(in the rows, 128 means zero)
Each path below is one point turned by a fixed rotation once a step. After each direction that follows a path, write how fast that rotation turns it, in degrees a step (0 if it stays still).
Each turn is a multiple of 5 degrees from 10 to 175, or 0.
Each row of a path follows its step; steps can be skipped.
Rotation 1:
step 0: [124 131 128 129 137 107 128 133 138 124 130 137 123 123 130 147 121 125
 125 117 124 115 127 143 137 121 129 124 126 132 132 122 127 145 128 125
 138 124 126 117 129 135 124 133 129 120 113 134 122 147 116 132 131 139
 119 128]
step 3: [124 130 132 139 143 124 121 147 124 138 131 123 133 131 127 139 130 116
 132 122 138 132 126 128 134 129 119 131 141 135 115 135 119 128 135 115
 133 120 129 125 130 146 129 134 134 119 129 125 144 126 136 142 137 124
 114 121]
step 4: [118 124 129 126 130 122 140 122 130 128 124 129 122 128 116 131 135 119
 151 127 122 144 126 122 131 130 128 125 126 125 131 126 135 137 117 126
 121 111 129 132 120 137 121 107 121 116 128 131 143 132 146 141 125 121
 129 132]
step 5: [128 132 129 139 131 111 138 127 136 138 132 120 125 122 115 137 127 127
 125 111 123 118 134 128 122 126 143 120 135 125 140 127 125 130 128 127
 134 136 131 147 128 120 123 120 123 114 124 125 125 139 125 145 125 133
 133 116]
step 6: [117 122 142 113 137 116 133 133 143 121 122 114 145 119 115 136 132 122
 128 127 130 118 133 117 128 122 122 129 138 131 121 139 123 127 119 135
 124 128 136 113 136 126 126 132 135 126 117 128 129 143 117 131 129 130
 128 119]
step 8: [131 126 120 132 139 117 125 129 134 134 133 122 129 138 146 137 115 120
 130 123 125 133 137 133 133 125 122 123 130 130 134 120 102 136 128 116
 118 114 133 135 134 120 127 132 130 113 135 128 134 123 115 130 138 139
 118 126]
step 12: [116 132 124 120 128 127 131 136 122 116 126 119 134 118 114 127 118 128
 143 123 132 131 121 112 138 129 126 128 120 134 133 124 143 126 117 122
 124 122 139 124 136 127 117 131 116 117 112 118 145 126 119 115 132 127
 124 126]
step 13: [126 132 123 140 118 113 130 128 143 139 119 134 124 132 122 120 129 115
 114 124 116 124 123 122 137 128 126 118 121 130 135 118 118 130 127 118
 127 139 126 122 130 116 121 124 118 103 128 129 135 121 123 123 129 124
 117 128]
step 14: [140 127 137 127 116 125 138 137 133 142 125 104 136 130 136 126 125 129
 137 119 118 123 146 123 138 130 131 130 123 133 117 126 116 132 130 129
 120 129 131 113 132 135 137 128 134 120 136 131 136 137 115 132 138 119
 131 134]
step 15: [141 111 130 125 124 119 124 132 137 121 123 119 120 121 121 122 126 117
 127 127 140 127 116 132 130 132 133 125 110 131 139 126 136 136 130 127
 119 123 144 127 128 147 135 127 126 127 131 125 134 130 132 135 147 121
 143 126]
[132 127 130 128 126 125 128 126 130 128 128 129 132 127 133 128 129 128
 127 128 131 126 128 133 129 129 122 128 128 125 130 128 127 130 125 130
 124 128 128 129 126 129 130 128 128 126 128 126 125 131 127 124 130 130
 132 127] -> 45
[127 131 130 129 127 127 127 131 126 128 127 127 130 129 128 123 129 129
 126 127 131 123 123 129 127 132 131 130 126 126 128 130 125 128 130 124
 130 130 125 131 124 128 132 127 124 127 125 132 128 128 129 131 128 128
 128 126] -> 170
[128 126 125 126 129 127 129 130 128 129 125 131 133 129 129 129 125 132
 132 127 129 126 131 128 129 125 129 129 132 128 124 128 128 126 129 123
 129 129 129 126 131 130 132 129 127 130 127 127 125 131 129 130 131 130
 126 128] -> 130
[124 127 126 130 127 125 130 130 129 126 129 129 128 120 128 130 128 129
 130 128 126 126 127 128 127 129 128 130 128 127 126 130 129 124 124 125
 129 132 126 131 126 127 127 125 133 127 127 127 131 130 129 125 124 128
 129 129] -> 55
Rotation 2:
step 2: [111 128 129 123 124 127 119 131 134 121 130 126 120 116 121 122 119 142
 118 114 132 124 127 135 139 123 128 128 126 129 130 106 134 120 136 127
 117 144 130 138 127 117 131 125 150 142 128 116 133 135 127 128 120 135
 136 129]
step 3: [126 127 116 140 130 123 129 135 119 120 130 132 123 120 129 123 120 112
 124 125 123 127 129 138 118 134 117 129 124 121 134 121 132 117 149 123
 115 134 125 119 122 132 132 144 132 146 121 129 143 134 122 146 117 137
 128 134]
step 5: [122 137 115 130 134 142 127 142 127 125 122 131 129 131 134 135 120 135
 120 121 135 124 139 134 134 117 123 138 129 119 127 113 125 146 121 127
 137 130 121 128 124 133 136 134 130 117 129 133 111 123 125 107 117 115
 122 136]
step 6: [117 143 124 117 131 132 116 128 113 123 117 123 127 115 146 130 124 131
 119 120 127 131 124 121 122 131 119 123 122 143 127 132 128 140 137 138
 124 146 119 123 121 145 117 121 136 120 126 123 129 125 129 125 118 118
 121 132]
step 7: [125 135 120 122 138 125 128 123 108 128 122 124 116 117 133 129 115 138
 130 132 129 132 117 128 124 124 129 118 128 139 145 140 128 130 128 136
 130 140 151 120 135 119 126 127 119 136 119 140 128 122 142 134 119 139
 131 125]
step 9: [109 123 110 121 119 123 114 130 137 122 127 137 131 134 117 120 128 112
 120 116 134 130 137 140 135 130 122 133 121 130 117 128 132 139 128 117
 124 128 124 125 116 116 131 119 131 120 129 131 135 135 133 141 112 124
 133 119]
step 11: [131 130 105 128 131 139 147 130 115 126 125 119 126 127 119 144 137 131
 127 133 136 131 129 110 132 131 123 128 134 130 129 117 129 125 144 126
 127 125 140 126 116 128 123 146 125 144 133 126 126 129 130 122 123 121
 127 144]
step 12: [122 119 129 119 136 145 134 139 130 119 135 128 144 118 124 136 121 122
 117 132 137 132 134 125 136 130 112 118 132 143 137 119 119 136 126 138
 135 130 131 135 119 134 127 139 135 130 136 133 109 124 129 145 126 122
 121 121]
step 15: [117 123 116 118 126 120 130 141 126 139 132 123 123 132 132 138 124 129
 126 145 125 126 140 137 125 101 122 137 128 129 143 131 142 130 136 139
 112 131 136 129 126 118 124 138 128 123 127 132 138 132 121 138 116 129
 132 123]
step 16: [129 132 121 117 136 123 122 135 139 132 126 134 120 123 126 138 132 128
 124 128 128 120 123 128 128 119 119 146 118 119 119 126 116 119 135 123
 139 131 127 137 131 123 117 139 139 118 133 146 138 121 133 147 108 118
 122 122]
[129 132 131 130 124 126 127 128 125 127 129 133 132 124 128 127 128 127
 130 130 126 126 127 128 124 130 125 128 127 129 127 128 123 128 129 128
 128 131 124 128 127 129 128 126 127 127 130 131 130 128 131 130 124 129
 130 126] -> 110
[126 128 127 124 131 125 128 125 129 129 128 127 129 127 130 128 131 129
 129 132 131 128 129 132 126 126 132 125 128 131 127 128 125 127 129 125
 124 131 128 131 126 132 129 129 128 129 130 127 131 126 126 122 126 129
 129 130] -> 85
[124 128 128 125 131 128 124 128 128 126 128 128 128 128 123 128 126 128
 126 125 127 125 128 130 128 130 130 125 126 124 124 127 131 127 127 126
 129 132 125 126 132 131 124 129 129 125 132 126 128 125 128 128 129 128
 128 125] -> 100
[127 127 128 127 125 130 126 126 127 129 125 129 132 128 129 125 126 131
 127 129 128 130 129 130 131 128 128 131 130 129 125 128 128 128 124 124
 130 131 135 131 129 127 127 126 126 133 131 127 124 128 127 131 126 130
 128 126] -> 145
Rotation 3:
step 0: [138 124 116 124 128 123 140 148 125 117 113 113 136 139 134 126 129 151
 137 131 123 128 123 133 133 135 131 109 138 124 135 141 117 140 132 139
 119 126 144 122 122 123 126 132 130 131 130 132 141 113 128 133 127 126
 120 136]
step 4: [106 131 129 132 116 141 123 135 126 120 126 110 112 134 135 118 138 130
 123 125 122 127 129 116 124 125 130 130 117 139 123 114 132 136 130 122
 113 120 129 142 126 129 138 136 131 124 130 151 128 114 118 123 126 143
 137 130]
step 5: [129 124 141 111 129 130 128 124 117 110 132 131 140 120 119 124 114 130
 136 122 111 139 114 140 118 126 132 106 123 128 126 135 137 129 126 136
 128 121 125 133 143 127 122 150 132 128 121 135 123 136 124 131 134 121
 116 128]
step 6: [141 126 118 138 142 128 127 108 129 121 123 114 123 128 131 124 145 132
 129 124 140 141 142 122 130 128 136 127 114 138 121 131 124 121 131 139
 122 136 118 117 137 136 126 121 132 137 131 133 147 135 130 145 148 131
 123 125]
step 7: [127 126 129 131 115 140 121 142 145 132 120 109 125 127 133 135 124 125
 131 127 126 141 131 127 111 123 121 121 128 109 122 133 117 133 134 139
 125 129 152 126 123 126 139 129 106 127 113 129 132 119 137 124 132 127
 124 140]
step 9: [138 129 141 112 123 127 141 115 131 127 115 132 120 125 132 131 142 117
 115 141 122 137 136 129 141 135 138 120 115 115 125 115 123 134 119 117
 113 114 120 122 128 122 127 134 122 116 142 127 131 117 135 131 142 128
 132 126]
step 11: [117 123 119 111 138 135 117 135 133 114 131 114 121 131 137 128 123 131
 106 124 128 129 118 127 124 121 133 132 133 130 135 120 155 129 148 125
 132 130 116 129 124 137 138 125 135 126 131 131 142 109 123 138 135 131
 120 128]
step 12: [128 126 139 122 118 120 140 133 116 127 104 127 109 119 119 116 127 143
 134 126 123 123 120 137 115 129 125 125 137 122 113 131 127 124 123 139
 121 124 120 118 129 127 127 142 118 138 138 146 120 133 131 137 135 131
 118 139]
step 14: [122 141 125 117 136 131 130 129 121 123 122 127 137 132 119 131 130 104
 111 125 138 142 127 123 124 115 129 136 123 120 119 138 133 142 135 130
 132 127 145 108 121 131 132 130 111 137 120 138 135 126 137 128 136 118
 141 132]
step 16: [130 127 133 124 115 114 125 122 128 118 133 126 133 148 129 115 135 124
 128 127 123 135 126 115 144 136 138 119 130 121 147 126 132 131 125 126
 113 125 118 127 126 101 140 137 129 137 124 131 130 110 137 131 129 144
 131 137]
[133 128 130 131 129 129 128 128 128 130 125 130 133 130 128 128 130 123
 128 128 131 131 130 130 130 124 129 133 130 124 127 128 124 130 128 128
 128 127 133 127 127 126 128 127 128 127 131 126 127 124 125 128 125 129
 126 129] -> 55
[128 128 125 124 130 127 130 123 131 130 125 124 129 130 128 127 126 126
 123 130 130 126 129 125 130 127 125 131 128 127 124 126 128 128 128 125
 126 127 127 127 133 128 129 126 128 128 126 134 128 130 128 126 128 131
 128 129] -> 140
[128 130 131 127 123 127 130 126 132 127 132 125 129 130 129 129 127 128
 126 129 126 128 131 129 130 130 129 128 127 130 127 127 132 134 129 128
 126 129 132 130 124 129 129 125 128 129 132 129 128 128 127 132 131 130
 126 129] -> 155
[126 129 124 130 128 126 128 128 131 128 127 127 125 129 127 125 128 127
 127 128 129 129 127 131 128 131 123 125 125 130 128 125 126 129 126 129
 128 128 133 128 129 125 127 127 127 132 126 125 134 125 125 128 125 128
 131 128] -> 110
[130 131 125 126 128 130 132 126 125 126 124 128 130 126 127 130 127 130
 129 126 132 128 127 130 131 129 128 130 125 129 135 128 132 129 129 127
 127 126 128 125 128 133 128 128 127 130 130 127 132 128 128 125 129 129
 128 130] -> 130
[129 130 126 128 127 126 129 128 127 126 131 130 128 131 125 127 129 130
 132 128 129 128 128 128 131 124 126 127 127 127 129 131 128 127 132 130
 127 125 130 128 127 127 128 129 134 129 125 132 124 127 126 129 129 129
 136 130] -> 25
[129 131 130 132 127 130 128 132 127 128 127 127 126 130 131 130 126 130
 132 132 131 132 130 128 130 130 127 127 127 129 129 128 127 131 130 127
 126 130 124 127 131 124 129 123 127 130 126 131 126 127 131 126 127 128
 127 127] -> 115
Rotation 4:
step 0: [135 145 125 123 119 120 136 134 123 135 130 149 137 124 139 130 126 129
 125 120 126 138 135 133 130 137 125 125 123 128 127 121 129 128 124 131
 142 130 135 128 135 122 116 136 117 107 143 120 127 133 137 122 142 126
 133 136]
step 1: [127 119 132 119 125 124 140 131 136 141 129 128 135 130 133 123 129 123
 125 129 135 132 134 114 118 147 123 126 129 125 133 128 128 133 130 126
 130 124 127 123 139 136 156 133 137 120 135 122 137 107 122 135 136 127
 124 140]
step 2: [125 125 127 142 138 128 132 125 121 128 122 133 136 124 140 145 133 133
 135 136 121 128 138 140 129 135 114 137 124 127 129 116 132 128 135 139
 127 119 131 138 121 133 137 111 137 120 138 122 137 118 133 136 112 124
 134 124]
step 3: [130 137 128 136 128 119 143 138 115 131 125 134 119 126 147 123 132 136
 136 128 126 120 136 115 120 144 129 121 127 126 132 111 118 126 125 118
 121 134 127 118 122 124 110 120 129 138 127 132 131 130 137 140 132 130
 133 131]
step 4: [128 129 134 125 124 121 117 110 118 143 129 133 127 130 135 127 138 131
 122 124 127 125 127 126 114 125 118 128 126 114 123 125 127 141 113 129
 130 146 129 118 119 124 139 134 143 138 137 126 117 120 135 127 128 115
 126 134]
step 9: [138 136 118 119 131 121 128 132 120 129 124 123 131 129 139 130 128 124
 128 146 138 130 128 141 128 131 142 121 137 126 133 119 145 121 123 147
 130 115 135 124 138 126 121 137 144 138 130 121 131 120 140 131 129 130
 135 129]
step 10: [116 138 121 131 128 120 128 117 136 126 138 122 127 124 139 124 133 114
 118 127 131 129 122 122 136 125 130 125 116 123 153 103 119 124 120 127
 138 121 123 122 117 129 136 133 126 124 124 116 131 130 129 138 129 130
 138 133]
step 12: [129 131 124 135 120 128 137 139 118 130 129 114 145 129 139 138 128 125
 128 120 121 127 120 127 128 133 128 114 129 134 108 117 139 114 123 126
 135 131 124 123 139 121 133 127 119 130 125 113 124 121 142 130 124 114
 119 127]
step 13: [117 126 120 134 124 128 138 123 136 144 129 120 128 124 132 118 129 134
 126 128 131 136 132 120 132 121 116 107 119 115 124 122 117 146 138 134
 133 118 114 128 144 116 125 131 139 134 124 124 131 124 129 133 120 124
 133 129]
step 16: [141 117 109 121 117 135 118 126 119 144 120 123 121 145 122 135 140 130
 121 127 135 131 118 122 126 124 121 123 130 110 133 119 129 117 135 129
 133 127 123 114 132 117 127 130 135 128 124 130 118 133 128 128 129 140
 130 127]
[126 127 131 130 129 124 128 126 132 129 131 127 132 129 127 123 128 129
 126 131 132 129 126 131 128 130 128 129 128 131 131 132 128 127 129 129
 132 124 125 130 127 129 128 128 131 128 130 128 127 125 131 126 129 129
 131 130] -> 85
[129 130 126 129 128 131 129 128 129 132 127 130 126 128 127 127 129 127
 127 131 124 129 128 129 125 127 127 125 132 129 131 132 127 126 124 127
 127 125 130 126 132 130 126 122 127 127 127 130 127 128 128 131 133 124
 128 131] -> 135
[123 129 126 131 127 125 127 125 128 123 126 132 127 132 128 126 128 126
 128 128 127 129 131 128 127 128 131 126 132 127 125 126 127 129 126 131
 127 131 125 132 129 129 124 129 130 134 129 129 129 127 127 128 129 126
 130 127] -> 70
[123 128 131 124 129 129 128 124 127 131 129 132 130 127 124 130 128 126
 128 129 131 124 127 127 126 127 124 128 132 127 131 125 130 129 130 125
 132 127 127 126 130 129 129 128 128 129 123 126 128 128 128 129 126 127
 128 125] -> 125
[132 128 127 128 129 129 127 130 130 127 127 128 131 128 125 129 128 127
 124 128 130 128 126 126 131 129 124 125 127 130 128 123 125 129 128 128
 130 127 130 125 129 124 120 127 129 130 130 128 130 131 131 130 127 131
 133 127] -> 110
[127 134 129 126 128 129 129 126 128 126 130 125 125 129 126 130 128 125
 125 131 127 132 130 128 128 131 128 127 127 128 129 132 127 129 130 131
 125 126 127 126 128 128 130 128 129 128 131 125 131 129 127 132 126 129
 128 123] -> 90
Rotation 5:
step 1: [132 122 129 126 134 128 140 111 139 128 118 130 138 127 134 123 124 133
 118 138 115 135 118 129 115 123 115 133 135 130 117 128 115 129 121 121
 127 122 134 134 133 128 133 126 131 122 130 119 121 129 130 137 150 130
 129 135]
step 3: [134 115 127 133 123 128 132 133 130 121 126 137 122 125 129 134 124 140
 135 138 119 130 115 116 116 129 119 130 134 121 127 137 115 132 137 132
 117 131 135 135 112 113 137 130 119 138 131 125 129 118 120 129 123 128
 120 128]
step 5: [127 119 140 134 132 136 125 118 115 125 128 131 132 144 127 134 124 132
 130 131 129 123 120 129 129 122 129 122 131 126 139 123 110 128 112 144
 127 124 122 134 125 119 129 121 118 139 135 113 133 129 133 128 126 127
 141 118]
step 6: [131 120 123 127 111 120 130 120 136 139 120 118 143 145 129 131 125 135
 132 138 122 123 111 124 124 130 121 128 130 138 129 132 132 118 117 139
 121 123 128 127 117 126 131 125 123 137 125 118 132 129 134 128 138 135
 134 129]
step 7: [139 135 132 130 128 125 132 121 126 126 133 126 123 143 134 124 131 135
 135 131 128 125  99 119 136 126 125 128 124 125 131 133 140 124 125 125
 117 116 129 124 141 119 132 133 129 136 133 128 117 133 141 134 123 139
 133 121]
step 8: [125 123 132 140 127 117 141 125 125 128 131 119 122 129 137 132 143 138
 127 136 129 137 116 129 133 127 137 125 136 131 122 129 122 127 116 115
 111 131 123 123 121 112 135 122 126 138 130 121 117 119 122 137 123 131
 132 126]
step 9: [134 117 130 137 130 138 134 116 128 122 136 120 139 125 144 132 142 130
 127 135 124 123 123 135 128 125 121 137 126 136 120 137 125 122 117 122
 124 120 143 106 124 118 138 128 128 121 125 134 129 129 124 133 133 123
 134 123]
step 10: [133 128 139 124 129 141 132 111 117 120 140 129 135 116 142 127 121 138
 122 127 120 123 113 113 136 132 127 132 134 134 127 127 117 120 125 121
 130 135 123 127 124 120 127 126 119 120 133 121 126 136 119 122 127 134
 137 120]
step 11: [132 122 136 129 129 124 123 135 127 135 123 123 143 125 134 128 117 131
 112 141 119 124 109 118 126 127 115 131 129 132 125 122 125 132 129 127
 116 139 128 118 124 132 143 126 116 134 122 124 118 124 115 120 129 125
 128 131]
step 15: [138 137 135 131 116 136 127 124 111 132 139 124 119 127 139 112 121 137
 131 131 124 126 121 129 126 135 126 140 144 121 132 137 123 127 124 132
 115 122 129 143 124 119 136 134 127 138 126 126 130 132 138 121 133 129
 128 119]
[126 129 128 129 128 131 127 128 127 124 131 129 126 125 128 126 131 129
 133 130 131 126 131 131 129 127 130 130 128 129 129 130 122 125 130 130
 125 130 133 124 126 125 127 125 129 128 126 128 129 128 127 127 127 131
 125 129] -> 70
[127 125 125 129 129 127 129 130 124 126 126 126 126 128 127 125 127 126
 124 126 130 122 126 129 127 128 131 129 126 130 128 129 130 129 127 132
 127 127 130 124 129 128 134 132 130 127 128 128 128 129 128 124 128 127
 129 131] -> 160
[128 129 127 130 124 130 126 131 130 129 129 129 127 131 124 127 127 130
 129 127 129 131 128 127 129 129 130 129 131 129 129 131 132 129 123 129
 126 126 129 127 128 127 128 123 132 131 130 126 132 129 130 128 126 126
 133 127] -> 35
